[[-1.76, 2.33, -2.91, 0.12, 2.58, 0.46, 1.88, -3.53, 0.31, -0.41, 2.72, -1.91, 5.42, -0.76],
 [2.07, 0.77, -0.54, 0.93, 0.96, 1.00, 1.92, -1.86, 1.13, -0.03, 1.01, -0.71, 1.05, 0.43],
 [5.44, 1.10, 0.58, 2.60, 2.34, 2.78, 4.84, -4.93, 3.32, -1.50, 0.38, -2.46, 1.46, -0.84],
 [5.75, -0.25, 2.37, 2.38, 0.98, 2.43, 3.64, -3.07, 3.04, -1.63, -1.54, -1.63, -1.44, -0.98],
 [2.83, -0.10, 1.54, 1.42, 0.94, 1.48, 2.29, -2.37, 1.86, -1.54, -1.25, -1.50, -0.34, -1.45],
 [5.79, -0.82, 2.44, 1.98, -0.14, 1.86, 2.43, -1.15, 2.36, -0.61, -1.48, -0.34, -2.92, 0.32],
 [-3.87, 2.05, -2.26, -0.30, 2.78, 0.10, 1.26, -3.72, -0.14, -1.61, 1.43, -2.68, 5.74, -2.76],
 [1.75, -0.27, 2.62, 1.49, 1.57, 1.75, 2.60, -3.54, 2.12, -3.27, -2.86, -2.84, 0.13, -3.93],
 [4.04, -1.83, 3.85, 1.35, -0.90, 1.24, 0.99, 0.05, 1.69, -1.49, -3.49, -0.28, -4.29, -1.24],
 [-3.66, -0.49, 1.23, -0.76, 0.39, -0.56, -1.05, -0.44, -0.66, -2.21, -2.37, -1.38, 0.64, -3.59],
 [-1.07, 2.32, -2.98, 0.28, 2.46, 0.55, 2.02, -3.37, 0.40, -0.06, 2.98, -1.65, 5.12, -0.18],
 [5.58, 0.88, 0.61, 2.47, 1.92, 2.60, 4.46, -4.23, 3.11, -1.06, 0.38, -1.96, 0.84, -0.28]]
Indices start at 1.
The entry just right of the largest entry -> -0.82
Find the largest entry.
5.79
Find the entry just left of -2.98.
2.32
The entry in row 1 and column 1 is -1.76
Find the entry in row 3 and column 1.
5.44
Find the entry directly above the largest entry.
2.83
The entry in the bottom-right corner -> -0.28
The entry directly below the largest entry: -3.87
The entry in the bottom-left corner is 5.58
The entry in the top-right corner: -0.76
The entry directly below 0.58 -> 2.37
Find the entry just left of the smallest entry.
4.84
The entry at row 2, column 1: 2.07
Find the entry directly above -1.05.
0.99
Find the entry in row 1 and column 3.
-2.91
The entry in row 2 and column 2 is 0.77
Find the entry directly below the smallest entry.
-3.07
The entry in row 1 and column 2 is 2.33
The entry directly below 3.04 -> 1.86
Find the entry just right of 2.62.
1.49
The entry directly above 1.48 is 2.43
Find the entry just right of the smallest entry.
3.32
The entry at row 3, column 2: 1.10
The entry just left of 0.46 -> 2.58
The entry just left of 0.28: -2.98
The entry directly above 2.12 -> -0.14
Find the entry directly below 5.74.
0.13
Find the entry directly above the smallest entry.
-1.86
Find the entry just right of 1.57.
1.75
Find the entry directly below 2.05.
-0.27
